rotation ticks, each row followed by its count of ticks
The counts run from 0 to 148.
[165 142 153 130 115  88 177 112 155  95 113 142 145 159 169  97 140 133
 111 157  89 111 102  99 160 117 127 140 101 113  76 149 137 107  88 135
  96 173 107 110 145 138 102 118  98 115 117 113 172 131 149 136 139 158
 168  89 122 104 130 120 116 127 136 143 182 140 167 160 112 124 109 172
 110 123 128  88 167 179 118  87 123  78 119 130 135 152 106]  118
[153 131 100 129 108 107 155 104 148 128 110 138 154 167 183 103  93 104
 122 156 119  88 105 124 132 111 131 145 115  93  79 138 133  61  90 118
  95 136 120 136 120 132  94  94 117 127 118 168 180 106 183 139 142 168
 154  93 137 104 118 141 123 118 123 118 166 162 155 167 121 146 120 143
 125 117 131 103 157 166 124 115 120  74 144  98  81 148  90]  25
[155 127 136 123 100 112 162 104 156 106 121 149 138 159 163 107 103 113
 131 153 107 104  95  99 151 128 124 155 111  87  83 148 123  84  96 128
 103 153 149 112 128 138  86 101 129 126 117 151 190 125 142 140 160 134
 158 119 122  88 125 129 127 137 119 118 205 172 182 154 134 114 117 143
 128 138 126  66 174 179 137 110 113  85 112 134 110 141 103]  112
[145 135 149 123  87 113 175 109 152 120  98 149 127 169 162 104 118 105
 123 181 101  94 121 123 146 109 111 143 120  93 106 148 134 109  71 157
  78 157  82 167 153 107  93 128 104 105 132 143 171 130 187 143 151 166
 144 105 118 106 100 144 119 109 116 111 176 152 145 134 123 134 125 167
 106 125 148 100 162 161 122  97 119  73 136 145  94 132  92]  2
[143 131 138 113  87 122 167 115 140 121 107 148 124 160 157  93 108 111
 124 187 101  97 110 113 151 119 106 139 123  80 101 146 119 106  82 156
  83 145 102 147 130 127  78 120 109 108 135 147 175 142 186 131 151 163
 152 114 131 103  93 147 116 122 104 106 192 159 162 152 123 132 123 151
 111 122 123  99 163 151 121 110 109  74 132 148  84 131  92]  0
[164 144 128 121 107 120 153 109 137 104 106 132 139 147 162  92 114 133
  99 155  89 104  95  96 143 134 127 155 104 107  88 162 130  77 103 119
 116 167 121  99  98 162  83 116 113 129 136 140 176 136 174 130 127 152
 144 104 130  97 121 127 120 137 103 121 195 158 198 173 116 123 124 120
 123 136 113  97 142 173 127  88 130  78 127 137  77 138 107]  55
[173 127 158 122 116 116 155 133 146 102 103 174 142 150 158 103 109 128
 115 178  95  90 103 113 139 105 151 150 108  72  79 151 129  76 136 141
  85 151 111 105 141 142 104 107 137 131 127 152 173 130 164 119 134 176
 141 118 141  87 107 134 107 126 102 116 171 173 153 163 140 114 133 141
 108 131 144 105 184 148 109  91 137  71 114 126 110 139 113]  136
[172 128 118 136 121 106 149 118 137  85 117 148 140 149 192 106 112 138
 115 156 105  96  97 105 136 107 145 133 109 113  68 141 149  69  97 129
  91 140 109 118 144 149 102  99 121 119 104 160 159 101 152 133 133 185
 161  89 135 116 122 121 116 118 139 134 175 165 138 164  99 139 115 178
  91 126 141 103 161 162 105  73 128  83 136 107 106 136  97]  21
[163 139 147 139  89 125 159 118 158 116  89 151 155 166 162 117  89  95
 124 171  92 108 124 106 136 125 134 137  85 126  82 132 138  62 102 132
  99 158  97 156 142 142  85 115 109 123 124 151 176 114 189 118 150 161
 163  92 132  82 107 143 114 123 119 142 151 156 142 158 144 123 141 151
 111 113 160 105 165 169 114  97 110  87 102 115 118 125 107]  33
[141 126 138 104  93  73 178 109 174 112 104 158 146 149 175  89 102 128
  96 168  98  98 112 113 144 116 137 141 113 119  80 140 126  97 103 142
 117 154 119 107 130 147  92 106 118 116 131 150 176 126 176 158 145 162
 177  94 130 113 128 119 126 119 112 137 172 166 165 171 143 119 109 162
 119 140 133 119 166 176 109  92 118  78 128 120 110 141 104]  122
[141 136 134 108 103  83 167 103 178 101 104 147 148 153 179  86 116 148
 106 153  93  90 105 127 130 101 132 141 119  99  88 143 130  88 112 148
 117 161 123 120 133 136 108 107 119 109 132 155 187 129 177 155 143 171
 165  98 108 116 117 114 132 121 107 123 178 159 152 152 132 133  97 157
 130 134 133 112 140 175 108  83 114  75 145 120  93 129  93]  124
[155 137 119 157 111 109 170  90 173  99  97 146 146 165 172 108 116 122
 114 160 103 118 123 115 144  93 139 129 117 123  84 130 136  59  86 145
 116 172 101 128 146 128  99 113 119 134 116 141 165 113 172 143 136 169
 151  97 124 126 134 138 116 136 123 133 142 152 143 164 104 122 113 169
  97  97 176  83 152 166 121  75 119  91 128 122  92 137  82]  92
[168 145 169 132 121 118 155 138 150  84 104 171 135 146 164 105 129 142
 113 159  69  94 102 111 144 106 146 142  98  79  88 154 136  75 117 146
  87 173 101 121 166 153 113 107 131 119 126 137 171 128 163 127 126 190
 146 113 131 107 112 127 110 126 106 126 162 164 150 146 136 121 124 157
 106 130 159  99 172 151 108  87 149  70 115 128 115 123 109]  134
[163 113 124 122 110 110 169 108 151 108 111 157 128 150 153 117 112 116
 105 183 123 103 104 108 141 110 153 156 136 105  85 156 128  86 105 130
 106 132 110 106 112 127  89 111 132 148 124 159 152 117 152 132 132 156
 128 118 136  97 132 143 108 121 124 124 190 176 163 179  97 113 124 151
  85 132 139  86 179 162 121  65 131  93 143 139  86 159  99]  80
[168 140 145 120 108 147 169 127 146 112 108 144 129 167 154 117 132 107
 126 163  94 106 102 117 142 117 127 158 112  73 116 167 120  77  92 132
  85 167 104 142 130 130  87 120 127 133 133 135 164 133 167 107 124 152
 116 133 120 102 108 161  96 137  99 108 191 156 175 158 118 130 132 131
 116 129 137  78 172 163 142  92 150  79 122 149  75 131  91]  71
[160 128 146 122  86 123 173 109 157  94  98 136 140 152 179 134 106 101
 123 135  85  87  99 115 130 135 141 150  93 114 108 170 134  92  91 115
 110 150 122 165 120 131  97 110 105 122 114 151 186 123 172 132 144 154
 138  97  99  85 106 137 137 111 146 119 200 154 165 132 137 137 121 143
 122 153 135 102 146 188 134  73 125  80 132 142 103 120 107]  43
[155 115 147 121  92 105 165 130 139 114  90 153 112 152 186 122 119 114
 102 168  97  90 119 106 155 118 147 141 111 103  89 165 147  87  91 142
  95 137  84 152 138 129 112 140 107 124 116 166 178 118 157 148 125 184
 149  89 140  88 135 141 136  94 138 109 183 154 150 153 122 123 137 164
  99 124 173 113 158 173 114  91 109  93 129 124 106 142 106]  147
[145 141 157 119 112 113 182 119 146 101 107 146 125 163 169 119 140 121
 120 162  93  96 119 114 144  95 124 134 114  97 103 147 134 102  76 148
  73 163  88 165 174 121 105 118 120 109 123 131 164 123 160 136 137 171
 144  97 121 119 107 141 118 115 119 113 176 161 145 137 111 134 117 182
 101 136 159  99 173 166 123  87 136  74 134 142 109 134  94]  4
[180 126 129 137  94  99 162 123 146 106 107 162 140 164 183 105 107 102
 126 167 112  91 109 110 149 138 131 147 109 120  98 160 150 112  79 121
  96 144  97 145 134 140  84 105  88 111 112 140 162 106 161 148 141 178
 143  98 133 106 128 135 100 101 150 131 183 150 149 143 128 127 141 156
  89 117 132  98 189 159 118 100 135  76 136 114 104 149 107]  17
[170 120 146 139 114 124 169 113 147  82  97 166 125 144 165 124 133 126
 105 165  92 104 106 103 139 116 160 144 128 114  96 159 134  87  97 131
  99 153  88 124 143 133 101 112 127 142 114 138 150 117 148 130 129 171
 123 114 117 105 130 136 105 119 119 130 185 166 150 155 102 111 132 163
  74 131 165  79 165 162 113  56 147  98 123 155 102 143 103]  77
[156 156 144 135 107 115 171 121 148 100 107 128 137 152 160 100 138 130
  90 158  71 109 110 114 142 104 137 143 101 114  93 160 133  84  87 135
  93 179  79 140 133 138  98 126 103 121 131 121 145 139 186 123 133 177
 153  92 125 115 113 138 114 115 108 132 170 144 163 164 100 142 108 165
 102 136 141 113 133 168 120  69 147  68 127 147 102 123 104]  61
[157 139 127 124 123 114 161  98 144  89 105 136 143 140 177 101 128 139
  97 137  78  90  99 102 139 123 150 144 108 117  80 158 126  66 106 122
 116 177 126  99 120 155  99 103 124 131 115 133 184 134 172 136 125 160
 140  86 126 105 132 120 136 136 109 119 184 165 185 169 117 127 116 133
 124 149 136  95 137 186 125  78 144  84 128 138  93 146 109]  53
[162 120 141 117  94 108 160 136 131 117 109 158 116 156 172 112 118  97
 110 167 102  89 116 100 159 137 135 144 110  84  99 169 142  98  81 138
  90 123 100 145 130 133  97 132 102 123 121 156 166 128 149 134 133 182
 148 102 146  80 122 145 116 101 133 115 209 153 164 160 126 122 146 159
 102 128 141 113 171 162 112 103 116  80 126 133 106 139 116]  145
[164 147 143 134  92 128 157 127 147 116  99 153 151 164 168 110  95  99
 127 160  91 107 114  96 143 128 128 136  79 115  85 131 134  66  88 131
 101 154  99 156 141 151  81 113 108 120 128 147 172 118 184 112 142 160
 172  92 134  86 106 143 106 127 120 141 167 151 151 162 139 127 142 155
 107 112 149  99 165 161 121 108 116  83 100 116 117 119 109]  32
[158 134 105 131  96 110 178  89 177 119 116 159 165 161 166 100  91  97
 123 161 115 101 122 120 132 117 126 131 119  95 105 129 114  79  93 130
 116 149 134 130 116 142  83  90 121 135 132 140 163 131 188 123 152 150
 148 116 128 108 113 147  99 145 120 143 175 166 156 168 138 115 123 148
 117 109 135  77 166 157 126  95 134  79 120 143  87 137  83]  97
[164 136 152 141 109 115 169 123 165 119 121 153 144 163 144 125  93  93
 133 176 102 121 111 106 152 118 135 145  97  93  90 149 138  88  89 134
  97 152 117 141 145 117  88 110 117 127 126 144 153 128 161 117 172 152
 163 124 129  96 103 146 109 124 140 142 178 158 143 157 116 127 103 185
  96 125 143  92 183 157 134  71 117  75 111 141 126 131  98]  104
[160 138 121 118 112 114 157 103 134  91 107 133 142 142 171  94 122 140
 101 148  87  95  95  96 140 129 138 143 104 110  81 157 123  71 105 118
 112 169 129  96 112 160  92 113 118 125 125 140 176 130 168 137 127 159
 141  95 131  98 125 125 126 145 105 123 193 161 190 177 118 126 122 126
 122 141 118  88 137 180 126  81 137  81 120 137  86 136 105]  54
[166 135 153 132  99 126 164 120 148  90 101 133 136 153 181 136 117 112
 126 136  81 100  99 111 137 137 140 152  86 110 101 173 142  84  93 120
 105 160 124 161 128 128 103 119 106 118 116 146 184 123 164 128 140 155
 137  94 105  90 111 130 141 119 147 118 200 146 161 129 128 138 110 150
 117 145 138  96 149 189 137  66 124  80 127 136 116 118 109]  44
[159 133 127 152  89 123 176  98 176  91 109 159 156 152 170 107 108 102
 129 150  97 103 113 121 129 116 121 127 118  92 113 143 124  90  85 136
 108 154 120 153 131 134  92 101 100 121 116 143 171 131 175 130 163 160
 149 113  97 115 102 135 112 125 129 143 192 147 139 125 137 126 117 158
 107 111 135  68 142 162 123  75 127  75 120 157  97 113  81]  100
[151 127 154 143 107  99 180 112 176 127 111 157 151 161 156 125  89  89
 124 161 104 109 122 118 152 111 155 150 108 101  83 146 132  83  96 130
  96 152 122 141 145 106  94  97 130 135 111 156 165 121 166 139 181 150
 149 113 129  96 122 145 124 116 134 136 165 170 142 148 134 122 103 184
 105 143 166  94 181 163 137  79 119  76 122 131 121 147 102]  106
[160 154 113 135 107 130 155 111 143  96 116 132 151 166 189 107 123 112
 129 125  86  98 105 105 139 116 112 128  89  94  97 138 134  60  74 119
  85 159 111 160 147 150  93 105 100 111 117 133 175 120 171 115 129 171
 163  88 122 104 109 140 113 136 127 132 183 147 155 151 123 143 139 151
 125 115 136  82 141 173 127 114 135  76 110 122 102 114  87]  29
[157 140 140 115 110 147 165 117 149 102 106 142 130 164 155 119 136 124
 123 156  91 104  95 115 133 108 129 153 115  75 113 163 117  74  94 131
  90 167 110 141 137 125  93 114 133 135 136 139 165 130 171 111 125 158
 114 125 117 108 106 159 106 139  89 110 190 160 173 158 114 129 120 130
 117 131 138  74 157 167 139  82 145  77 127 152  74 127  89]  70
[165 131 111 124 124 110 145 116 142 116 124 140 149 158 181 106  93 124
 117 164 119  95  96 109 141 107 135 141 113 105  61 134 145  55 102 122
  94 133 120 115 132 146  90  96 127 128 115 165 159 103 169 129 138 172
 166 102 149 109 118 138 117 122 130 124 174 167 148 184 104 144 111 162
 102 125 124 109 170 164 116  93 111  76 140 100  94 145  96]  23
[149 133 136 132 118  94 168 101 149 103  96 137 148 147 170 109 117 123
  94 144  81  91 114 110 144 123 161 152 106 133  74 163 126  70 107 120
 116 171 117 116 122 135 102 102 120 134 108 139 181 121 171 154 130 162
 136  81 132 101 142 119 142 119 123 123 160 168 181 154 130 126 118 144
 117 153 158 104 153 186 130  84 149  80 130 120  97 153 113]  51
[151 114 144 102 103 112 174 122 144 102 103 162 127 155 176 120 105 116
 125 178 114  91 110 108 138 106 141 147 116 108  89 134 127  93 104 152
  89 149 116 132 160 139  89  96 147 127 128 152 175 111 164 142 130 163
 142 111 139 115 114 138 107 119 105 108 174 189 151 160 136 117 134 157
 103 136 158  97 209 162 123 104 132  88 128 126  93 146 107]  8
[166 136 127 106 117 121 172 106 152 108 117 138 162 160 158 119 102 102
 122 152  93  86 102 116 121 122 143 147 108 100  85 134 123  77 120 108
  93 139 134 135 122 145  93  95 132 137 131 140 165 122 180  98 141 146
 151  92 122  81  97 149 123 131 124 130 187 175 161 170 133 127 125 150
 129 150 117  99 173 177 130  72 138  75 118 142 111 135 105]  39
[145 139 134 108 111  96 169 108 175  93 111 141 147 159 177  89 121 155
 112 150  86  97 101 130 130  95 125 138 118  90  95 141 132  82 105 147
 106 162 121 117 135 142 110 108 120 109 130 151 183 130 171 144 135 166
 165 103 108 121 111 123 128 123 103 117 186 156 159 154 129 139  94 153
 132 130 122 105 139 177 114  81 120  72 142 124  94 126  91]  125
[182 134 121 118 112 121 159 113 134  91 114 144 147 174 176 112 131 125
 144 167 110  89  86 113 139 119 112 147 116  89  97 154 140 109  92 124
  89 149 111 131 132 135  94 101 106 112 117 128 173 106 152 127 121 162
 125 104 115 104 114 138  99 128 143 112 200 155 164 152 115 135 129 136
 104 114 110  66 197 162 127  96 138  76 137 123  97 148  96]  14
